In the rows, 128 means zero.
Each path below is one point turned by a fixed rotation once a step. After each direction that follows a path, write how fast that rotation turns it, in deg/step (0 if it stays still).
Each turn is a multiple of 5 degrees from 10 to 175, or 0.
Each row of a path follows its step; steps can be skipped.
Path 1:
step 0: [131 132 129 113 127 120 120 136 130 137 128 122 124 117 118 133 124 129
 119 122 142 119 133 123 135 131 124 128 135 131 126 131 122 116 131 126
 129 132 128 134 141 115 135]
step 1: [116 128 128 128 133 117 132 128 128 135 124 113 127 138 132 134 126 125
 127 120 125 134 123 135 120 133 124 130 136 128 117 144 133 120 116 128
 136 141 132 130 128 130 136]
step 2: [127 122 127 128 137 137 129 135 140 137 130 128 129 128 124 123 115 124
 139 128 144 119 127 125 136 142 127 124 127 132 131 137 129 132 135 129
 127 140 142 136 124 127 134]
step 3: [124 129 125 116 132 114 131 127 122 130 137 133 118 119 132 122 125 131
 127 132 129 129 136 125 136 139 129 122 138 124 124 138 129 123 124 126
 131 134 115 135 134 138 145]
step 4: [133 130 135 127 128 128 133 134 143 129 138 121 126 117 129 135 125 135
 126 115 133 130 122 124 118 133 122 135 124 145 127 142 123 120 123 128
 128 137 134 125 129 134 134]
step 5: [120 123 129 127 127 128 125 137 124 129 129 109 125 124 126 126 127 119
 130 119 135 125 132 132 130 132 127 122 133 123 131 139 140 121 139 120
 120 131 127 140 130 117 143]
step 6: [123 121 120 125 140 116 135 134 133 147 141 116 124 128 130 129 129 122
 125 128 140 128 122 127 133 132 131 125 128 130 126 127 120 124 117 138
 141 134 126 130 125 132 134]
step 7: [126 138 127 120 128 124 140 133 135 122 124 125 119 128 128 121 120 132
 132 119 128 112 131 129 130 142 123 125 139 134 132 140 128 125 137 131
 136 143 134 124 127 125 131]
step 8: [120 126 128 121 137 133 125 127 133 128 123 118 125 122 128 132 127 138
 128 125 139 133 133 123 127 135 124 125 126 129 118 126 130 121 123 121
 125 142 120 144 122 138 146]
step 9: [135 117 128 121 119 124 127 144 127 135 141 124 131 126 123 130 124 123
 127 129 136 127 134 123 129 138 125 136 134 138 124 134 136 120 125 133
 132 134 138 118 133 127 143]
Directions:
[130 126 127 128 128 127 130 130 130 122 128 129 129 130 127 127 124 128
 131 126 129 127 130 129 126 126 129 127 124 131 127 132 128 131 130 131
 129 127 130 127 129 125 128] -> 140
Path 2:
step 0: [132 131 135 127 135 125 117 135 115 130 130 136 122 135 130 127 129 117
 126 118 123 129 136 127 122 122 125 124 125 124 129 134 118 131 127 147
 133 123 125 117 120 120 124]
step 1: [133 135 117 128 113 134 118 131 133 135 121 137 137 123 128 130 128 133
 122 121 130 125 124 129 127 135 126 120 107 131 128 131 116 129 134 127
 131 131 123 125 122 121 124]
step 2: [134 123 121 122 135 129 125 127 124 124 127 121 132 128 139 129 135 137
 128 122 126 117 130 127 130 126 124 120 136 132 120 134 116 139 133 140
 131 116 114 115 126 133 128]
step 3: [127 125 115 116 124 126 114 118 129 130 114 130 133 120 119 137 119 132
 122 130 126 127 129 126 116 130 128 128 122 125 122 133 124 127 122 120
 128 119 130 126 119 135 137]
step 4: [127 125 131 127 131 137 127 128 140 113 122 133 129 123 127 124 128 129
 119 128 131 122 129 122 119 131 121 122 141 127 133 116 129 126 121 137
 126 110 117 117 130 125 130]
step 5: [131 129 122 132 123 142 125 119 125 136 115 133 119 128 125 129 124 134
 124 128 123 131 130 119 128 115 128 129 120 126 131 129 143 133 132 123
 126 110 135 125 127 123 137]
step 6: [122 126 119 127 131 129 125 134 129 123 134 136 119 136 129 123 123 127
 130 136 130 123 123 127 124 127 129 107 126 115 135 128 130 134 124 133
 117 116 119 130 140 122 124]
step 7: [124 112 123 136 130 130 126 128 124 131 119 138 126 131 130 131 122 132
 131 125 140 142 121 124 124 120 137 122 122 128 118 132 137 131 133 137
 141 125 128 131 122 118 132]
step 8: [120 121 117 111 132 127 128 131 132 127 139 143 121 126 139 122 120 125
 129 122 128 128 127 132 131 135 124 127 121 132 143 131 122 134 128 137
 137 121 126 132 129 126 129]
step 9: [131 129 119 123 136 126 124 138 138 145 118 127 129 125 130 133 134 120
 136 129 135 133 132 112 123 122 126 126 121 136 125 126 129 133 129 138
 136 131 119 127 121 127 137]
Directions:
[124 131 129 130 130 128 128 131 126 126 127 131 127 128 130 125 126 128
 132 129 126 129 123 130 128 124 131 128 126 127 130 127 129 129 129 129
 129 128 128 131 128 125 127] -> 45
[125 126 127 127 130 126 126 129 129 128 128 125 130 129 129 128 131 129
 126 127 124 127 125 127 131 131 131 129 126 129 128 128 126 128 129 128
 132 128 124 131 125 129 132] -> 55
Path 3:
step 0: [123 134 118 131 116 133 124 129 123 121 135 114 128 129 130 132 136 123
 138 119 125 121 125 122 122 120 129 128 135 129 136 130 135 120 123 131
 121 129 133 131 118 132 115]
step 1: [115 126 113 135 138 142 128 129 123 124 131 121 134 128 129 123 139 130
 134 115 125 137 130 124 132 125 133 135 131 132 135 129 120 126 131 130
 125 131 128 133 126 137 121]
step 3: [105 137 122 123 126 126 129 123 133 122 134 127 128 129 129 123 124 128
 135 116 131 133 133 123 129 121 125 126 130 138 135 118 126 123 127 122
 133 136 127 132 124 137 119]
step 4: [117 131 132 129 129 135 131 128 127 121 134 120 129 122 122 126 134 123
 136 128 123 125 127 128 137 127 119 123 132 136 134 128 136 124 135 137
 135 124 117 136 120 142 114]
step 5: [117 126 130 127 121 127 129 127 130 117 130 114 133 123 123 128 132 124
 132 119 126 131 125 119 127 120 135 124 126 129 131 117 118 123 122 132
 126 123 119 132 113 142 128]
step 6: [117 128 130 133 120 124 129 130 123 131 135 115 138 123 131 133 143 133
 134 121 116 128 132 123 127 124 124 133 128 130 135 131 127 125 127 128
 128 138 121 138 119 130 115]
step 7: [117 131 127 131 139 133 132 126 119 126 132 119 132 133 124 124 128 132
 131 122 118 133 121 129 129 121 136 138 130 128 131 113 121 119 132 130
 129 129 118 140 119 127 120]
step 8: [121 133 142 121 125 136 126 126 131 132 132 127 134 130 127 118 134 127
 136 119 115 126 128 121 131 124 132 125 123 134 131 116 132 125 126 128
 122 141 124 134 124 133 115]
step 9: [116 144 128 133 126 132 123 122 127 121 130 123 131 131 134 125 127 140
 132 117 129 125 121 122 127 121 121 132 124 127 129 117 136 119 126 134
 131 128 120 135 128 139 119]
step 10: [125 137 133 129 125 137 139 127 130 125 121 116 138 126 125 127 136 124
 129 117 123 133 120 124 140 132 124 128 133 128 128 123 128 123 129 138
 119 129 127 131 125 141 114]
Directions:
[126 128 125 129 129 127 129 131 126 131 127 131 128 128 126 127 132 127
 128 128 126 129 127 130 125 130 132 131 126 129 127 127 125 128 129 125
 130 130 127 128 129 123 126] -> 70
[128 125 131 125 128 133 128 127 129 129 129 127 126 129 128 125 131 125
 127 128 127 130 128 131 130 129 131 128 124 127 128 127 128 128 131 127
 126 123 127 128 127 130 131] -> 120
[128 129 129 128 127 132 134 129 126 126 132 127 128 129 129 126 128 128
 127 131 129 126 129 126 125 128 126 127 127 125 126 127 127 132 128 127
 132 130 130 126 128 127 131] -> 0
Path 4:
step 1: [133 120 127 120 126 126 116 119 120 132 130 137 121 128 132 129 114 130
 131 114 128 131 119 138 125 127 135 127 138 128 134 127 132 130 131 131
 125 114 113 123 128 127 120]
step 2: [121 132 127 129 120 132 114 125 123 132 147 137 126 127 131 124 128 133
 122 125 118 125 124 126 125 130 133 139 126 139 139 136 133 128 135 124
 133 113 118 123 127 126 132]
step 3: [114 133 125 122 121 132 130 124 131 133 130 136 125 111 124 117 129 126
 129 122 117 133 114 131 129 129 127 128 141 131 138 124 123 130 137 117
 133 117 127 128 131 128 120]
step 4: [129 132 136 124 116 122 133 121 128 123 132 122 128 118 136 115 121 128
 132 128 118 129 136 135 119 122 133 131 134 136 131 131 122 124 123 114
 139 119 118 120 131 128 123]
step 5: [129 133 136 140 116 131 135 126 131 126 131 122 133 120 125 121 127 125
 117 122 121 133 122 121 131 122 136 133 136 143 131 132 118 127 131 128
 148 133 133 131 125 123 125]
step 6: [136 126 124 129 122 126 134 115 130 131 126 132 132 118 119 122 119 126
 131 127 122 131 127 141 127 114 127 126 134 135 120 129 116 130 122 138
 137 130 130 130 122 118 112]
step 7: [151 128 127 126 126 127 128 122 125 135 134 133 145 125 132 129 117 135
 121 118 123 132 130 127 126 127 133 130 120 141 119 132 128 133 124 132
 142 130 122 126 133 123 128]
step 8: [137 128 123 130 133 134 131 121 130 136 137 139 136 116 119 133 120 137
 124 125 125 117 117 130 134 132 129 131 138 131 126 126 136 131 137 140
 139 129 131 122 119 129 128]
step 9: [133 127 131 113 135 120 123 118 130 143 142 133 139 122 127 127 128 129
 131 133 125 122 128 142 125 131 119 133 131 134 122 117 132 135 132 124
 135 121 119 130 124 130 127]
step 10: [134 138 135 122 131 128 126 128 125 134 135 128 132 124 144 127 130 129
 137 126 118 118 118 125 131 132 133 136 142 136 128 122 142 130 131 124
 142 130 127 133 136 138 130]
Directions:
[132 128 127 128 127 130 129 131 129 126 129 128 128 133 129 129 124 127
 132 127 131 129 128 128 126 125 129 126 127 131 130 129 130 128 130 125
 130 128 128 125 130 132 130] -> 125
[128 131 129 131 128 127 126 127 125 127 131 124 131 129 126 127 129 131
 128 128 126 127 127 127 127 130 133 129 127 128 129 131 129 130 129 129
 127 130 130 129 133 128 129] -> 135
[127 125 126 127 126 126 129 127 127 133 129 128 127 130 132 133 131 130
 129 125 129 124 128 131 127 128 129 130 130 127 127 127 131 129 131 128
 127 131 128 130 128 128 129] -> 35
